Some points, each followed by its number:
[48 -41 -27 -32 33 -22 31 -31 -39 -37 48 47 -52 50 42 -48 -46 51 45 29 50 -40 -33 37] 0
[-23 6 -2 3 -23 -4 -22 1 5 3 -21 -25 15 -21 -19 7 12 -19 -21 -21 -30 14 -3 -22] 1
[75 -40 -8 -16 62 1 59 -36 -38 -26 67 59 -50 70 67 -51 -59 74 62 49 69 -44 -20 60] 2
[-37 26 15 22 -26 12 -27 25 30 25 -36 -37 42 -33 -30 31 35 -37 -35 -33 -33 33 12 -28] 3
[-19 -40 -69 -59 -51 -73 -54 -48 -41 -55 -32 -41 -22 -30 -43 -34 -15 -24 -52 -63 -33 -37 -65 -61] 4
[-29 -8 -31 -29 -48 -38 -46 -25 -14 -20 -36 -36 12 -36 -42 -2 8 -29 -36 -41 -36 -1 -27 -42] 5
[-24 19 11 14 -18 5 -28 23 21 15 -22 -23 22 -29 -20 23 24 -24 -23 -13 -24 21 16 -18] 6
[27 -16 0 -3 25 -3 25 -9 -11 -12 29 28 -26 31 27 -10 -14 26 33 22 28 -9 -3 23] 7
[-42 -13 -33 -27 -38 -40 -42 -23 -16 -31 -38 -41 -2 -33 -40 -5 0 -33 -42 -45 -36 -7 -35 -43] 8
[53 2 27 19 63 37 60 6 6 12 65 56 -22 49 52 -10 -26 50 66 62 58 -3 29 63] 9
[-30 64 44 52 -14 44 -3 57 50 57 -16 -20 49 -24 -22 58 55 -34 -17 -1 -27 58 55 -2] 10
[53 -39 -12 -22 38 -14 35 -36 -42 -35 42 47 -48 45 46 -42 -51 45 39 31 46 -38 -14 35] 11
[55 -40 -25 -37 38 -19 41 -40 -43 -35 52 53 -54 55 48 -50 -55 54 49 32 55 -39 -27 33] 12
[-11 40 28 33 0 33 0 38 37 42 -10 -8 34 -12 -4 36 31 -4 -8 -3 -12 35 32 -1] 13
[-17 33 41 40 2 44 7 35 39 38 -13 -8 35 -16 -10 36 27 -17 -5 14 -21 33 39 6] 14
[2 6 4 8 0 9 1 1 4 3 -5 -2 3 -2 1 -7 3 -6 -2 3 1 7 7 -3] 15
[-40 69 52 57 -23 54 -22 63 61 65 -34 -29 62 -27 -28 64 63 -44 -22 -4 -39 71 66 -14] 16
[-30 -18 -38 -33 -45 -45 -43 -23 -21 -31 -33 -45 -3 -35 -42 -6 -1 -37 -45 -47 -30 -13 -36 -46] 17
[-28 -49 -69 -59 -45 -67 -54 -51 -51 -53 -28 -33 -25 -27 -37 -34 -18 -23 -46 -50 -19 -40 -74 -53] 18
[7 -14 -7 -14 8 -8 6 -7 -12 -6 2 5 -8 -2 5 -12 -15 -1 -1 5 3 -15 -5 2] 19
[-7 -2 1 6 -3 0 0 4 0 7 -6 0 5 -6 -5 5 8 -2 -5 -8 1 -1 3 -1] 20
[-13 13 21 20 -1 22 12 18 18 19 -4 -6 17 -11 -8 17 14 -14 3 8 -12 15 16 8] 21
[-40 10 -12 -4 -36 -19 -42 -2 7 4 -37 -38 20 -37 -40 7 14 -40 -40 -34 -43 9 -13 -37] 22
[42 -43 -28 -39 21 -30 25 -35 -44 -37 33 29 -41 34 35 -42 -40 41 28 22 39 -44 -31 20] 23
[-21 41 50 50 1 46 4 43 48 52 -7 -8 38 -18 -12 42 37 -19 -8 18 -13 39 43 6] 24
[59 8 47 39 64 53 66 25 17 30 65 64 -3 59 65 1 -16 52 70 67 50 9 46 71] 25
[-16 19 2 12 -14 7 -12 14 6 6 -9 -13 20 -15 -10 8 18 -13 -12 -15 -11 13 7 -20] 26
[3 -10 -18 -13 -4 -11 7 -8 -11 -8 4 11 -7 1 3 -9 -13 5 1 -7 3 -12 -10 5] 27
[-27 14 0 8 -25 -2 -26 13 9 1 -26 -22 18 -24 -19 16 21 -23 -23 -18 -19 12 5 -15] 28
[-4 -17 -20 -15 2 -16 -4 -14 -17 -16 0 0 -15 -5 -9 -13 -9 -7 -8 -3 -7 -15 -16 -10] 29
[21 -10 5 -7 21 7 28 -11 -9 -8 19 23 -22 21 25 -13 -14 20 22 22 25 -11 4 22] 30
[-45 69 50 63 -18 58 -21 65 58 66 -39 -32 68 -38 -32 68 64 -47 -30 -8 -37 69 57 -13] 31
New points follow, each followed by the numbers of its two nearest points above, looking only along the 3 directions in which the numbered points spread most, nearest first.
[-6 -6 -29 -25 -16 -31 -16 -19 -15 -20 -19 -17 -9 -16 -17 -20 -8 -6 -11 -29 -15 -14 -27 -25] 29 27
[-15 14 6 11 -15 5 -5 11 13 10 -15 -19 22 -13 -12 18 10 -21 -20 -5 -18 15 6 -7] 26 28
[-6 -52 -64 -64 -25 -70 -23 -60 -55 -55 -15 -16 -44 -8 -14 -45 -37 -4 -25 -34 -3 -53 -64 -30] 18 4
[43 19 48 40 54 51 56 32 24 32 47 57 2 49 54 7 -5 50 55 55 45 12 40 57] 25 9
[66 -36 -8 -13 62 0 66 -27 -29 -24 68 73 -51 73 70 -45 -56 72 66 60 73 -39 -8 63] 2 12
[-50 23 -6 5 -46 -10 -44 10 12 12 -49 -46 27 -46 -48 22 33 -47 -52 -38 -47 15 -3 -41] 22 3
[18 -30 -30 -29 14 -17 14 -27 -27 -33 21 14 -30 23 18 -32 -31 19 13 5 17 -37 -27 9] 23 27
[-8 20 20 26 5 23 4 18 24 22 -4 -3 15 -4 0 15 23 -6 3 5 -6 25 18 2] 21 13
[-12 26 15 24 -9 25 -5 22 25 26 -12 -7 21 -15 -7 19 18 -16 0 7 -17 21 22 2] 21 13
[69 -45 -8 -28 70 2 68 -33 -32 -31 72 70 -55 65 69 -55 -59 69 70 61 76 -50 -20 64] 2 12
[53 -11 36 20 64 32 61 7 7 8 63 63 -27 51 63 -6 -24 54 73 75 59 -10 28 67] 9 25
[26 31 47 41 37 43 37 38 26 40 35 35 15 30 37 22 11 27 36 43 34 22 47 42] 25 9
[37 -35 -27 -27 24 -27 21 -26 -32 -31 30 23 -37 33 27 -43 -34 39 23 10 34 -34 -24 15] 23 0
[-13 -14 -26 -25 -23 -30 -21 -21 -16 -22 -20 -18 -6 -19 -17 -6 -4 -15 -21 -23 -21 -14 -24 -23] 29 5
[-28 14 -8 7 -35 -14 -42 5 10 4 -31 -33 23 -32 -37 24 25 -31 -38 -39 -28 19 -7 -46] 22 28
[3 13 27 29 22 24 16 17 22 22 10 16 10 8 14 11 6 14 17 20 12 10 31 28] 21 15
[-18 -14 -11 -10 -14 -9 -15 -11 -13 -17 -10 -16 -4 -15 -12 -4 -10 -17 -10 -10 -15 -9 -12 -10] 29 27
[-8 21 19 22 -3 24 1 22 13 22 -2 -6 19 -9 -5 20 20 -17 -1 1 -12 20 13 2] 21 26
[-2 -25 -31 -18 -7 -27 -15 -21 -21 -23 -14 -5 -14 -10 -10 -12 -13 -3 -11 -17 -11 -19 -21 -16] 29 27
[-30 55 46 46 -9 44 -15 55 55 51 -21 -15 58 -20 -15 61 63 -31 -21 -6 -24 59 49 -7] 10 16
[52 -12 13 4 57 24 61 -6 -8 -3 58 52 -30 58 60 -19 -34 54 64 56 56 -18 11 63] 9 2
[-18 -10 -7 -12 -15 -14 -11 -12 -10 -9 -20 -21 -7 -16 -18 -7 -6 -9 -19 -9 -15 -11 -17 -8] 29 1
[10 -4 7 9 18 7 13 -1 -3 0 14 16 -11 14 11 -14 -17 10 18 16 11 -5 7 19] 30 19
[-36 14 -9 1 -42 -16 -45 8 10 2 -35 -38 28 -38 -42 19 34 -33 -45 -51 -34 11 -8 -49] 22 28
[31 -34 -24 -31 20 -23 16 -33 -33 -34 29 27 -37 27 30 -37 -30 32 25 11 41 -35 -28 20] 23 0
[4 -50 -59 -63 -15 -58 -17 -52 -59 -54 -7 -1 -44 -3 -7 -45 -36 3 -8 -21 5 -48 -59 -22] 18 4
[23 28 49 48 39 53 43 42 36 45 33 31 21 32 36 25 17 28 33 45 28 32 54 41] 25 9
[-2 23 26 16 0 23 3 25 16 22 1 0 15 -1 1 15 11 -4 2 0 -5 14 30 5] 21 15
[69 -14 26 12 70 33 72 5 -5 9 74 76 -24 73 76 -26 -37 66 73 72 71 -17 18 71] 9 25
[-9 -19 -11 -17 -13 -14 -13 -13 -14 -12 -6 -11 -1 -7 -14 -13 -13 -11 -12 -16 -12 -14 -19 -15] 29 27
[-35 16 -10 2 -41 -17 -46 6 10 5 -39 -44 29 -32 -46 22 28 -30 -35 -49 -30 23 0 -43] 22 28
[23 12 18 9 23 27 25 15 5 17 22 20 6 13 15 3 0 11 26 24 16 9 20 20] 30 15
[53 -13 22 7 58 21 69 -2 -8 3 58 61 -32 59 63 -18 -38 58 61 70 59 -22 10 60] 9 25
[40 -8 25 12 55 31 56 0 -5 12 48 51 -17 41 51 -10 -27 38 55 57 49 -9 15 58] 9 25
[-5 18 22 26 -2 22 3 26 19 23 0 -2 17 -8 -2 20 20 -6 4 6 -2 20 25 1] 21 13
[-4 -11 -21 -14 -5 -27 -19 -17 -10 -18 -8 -4 -14 -10 -16 -9 -7 -7 -18 -22 -7 -15 -23 -19] 29 27
[-3 -17 -27 -27 -20 -30 -21 -27 -16 -17 -11 -9 -15 -10 -14 -14 -7 4 -12 -27 -8 -10 -33 -21] 29 27
